These views show one set of named points, seen from different sides, and a view may be mirrored.
A view may leave some points out, and in a few views one point is out of place. Which views, in the order they come, and which point in each? Write - if none.

Scene 1 (5 views)
A:
  K321 [ 2.92 -0.20 -0.48 -2.62 -1.25  0.50  1.92 -3.61]
  K395 [ 2.64  1.58 -1.45 -0.71 -1.91  0.21  2.43 -3.96]
  K464 [ 2.81  3.06 -1.90 -0.80 -1.63 -0.89  2.89 -4.08]
  K144 [ 3.50  2.89 -0.85 -2.50 -0.42 -1.74  2.68 -3.48]
  K402 [ 3.81  1.00  1.50 -1.41 -1.72 -0.25  2.65 -4.58]
  K49 [ 3.79  0.89  0.92 -2.93 -0.65 -0.74  2.28 -3.63]
  K896 [ 3.71  0.58  1.09 -1.83 -0.04  0.21  1.31 -1.99]
B:
  K464 [ 2.88  2.78  0.82 -3.28  3.02  0.48 -3.55  0.97]
  K402 [ 1.98  5.21  0.93 -3.61  0.78  2.53 -4.65  1.77]
  K144 [ 2.15  3.62 -1.01 -3.37  1.83  0.76 -2.50  1.10]
  K321 [ 1.13  5.29  1.01 -3.62  0.23 -0.42 -4.60  1.18]
  K395 [ 2.43  3.64  1.64 -3.66  2.06  0.06 -4.63  0.86]
  K896 [ 1.78  5.12 -0.60 -5.23 -0.61  0.82 -4.71  0.15]
  K49 [ 1.36  5.35 -0.43 -3.64  0.16  1.30 -3.67  1.46]
C:
  K402 [ 1.37 -4.82  0.26 -1.78 -3.39  2.63  0.75  1.59]
  K464 [ 0.39 -2.93 -1.65  0.08 -5.12  2.78 -0.93  1.21]
  K144 [ 0.21 -2.96 -1.03 -0.14 -2.71  2.62 -1.70  1.52]
  K896 [-0.77 -3.59  0.46 -3.27 -2.61  1.30 -0.27  2.27]
  K408 [-0.31 -5.32  1.92 -1.12 -5.37  1.60  1.24  1.32]
D:
  K321 [ 1.41  1.18  5.44 -3.22  0.85  2.29  2.18 -2.40]
  K464 [ 1.02  1.82  4.03 -1.68 -1.72  1.55  4.06 -0.64]
  K402 [ 0.39  1.25  4.73 -2.50 -1.46  3.22  0.88 -2.30]
  K395 [ 1.25  1.37  4.54 -2.82 -1.27  1.71  3.76 -1.96]
  K896 [-0.10  3.39  4.70 -3.07  0.98  2.90  1.58 -3.04]
E:
  K49 [ 2.69  2.25  0.87  2.29 -0.21  0.85 -1.77 -6.23]
  K896 [ 3.35  2.19  2.01  1.79 -0.16 -0.76 -2.34 -5.12]
  K408 [ 1.77  5.61  1.23  3.02 -1.58 -0.24 -1.44 -6.23]
  K144 [ 3.47  0.85  1.30  3.29 -0.83  1.51  0.24 -6.05]
  K402 [ 1.21  2.70  1.15  3.11 -0.20 -0.20 -1.41 -7.09]
  K464 [ 2.81  1.95  2.10  4.48 -1.80  0.52  1.47 -6.27]
  K321 [ 3.09  4.18  1.25  2.47 -1.30  0.47 -1.46 -5.56]
Views with a point moved: -
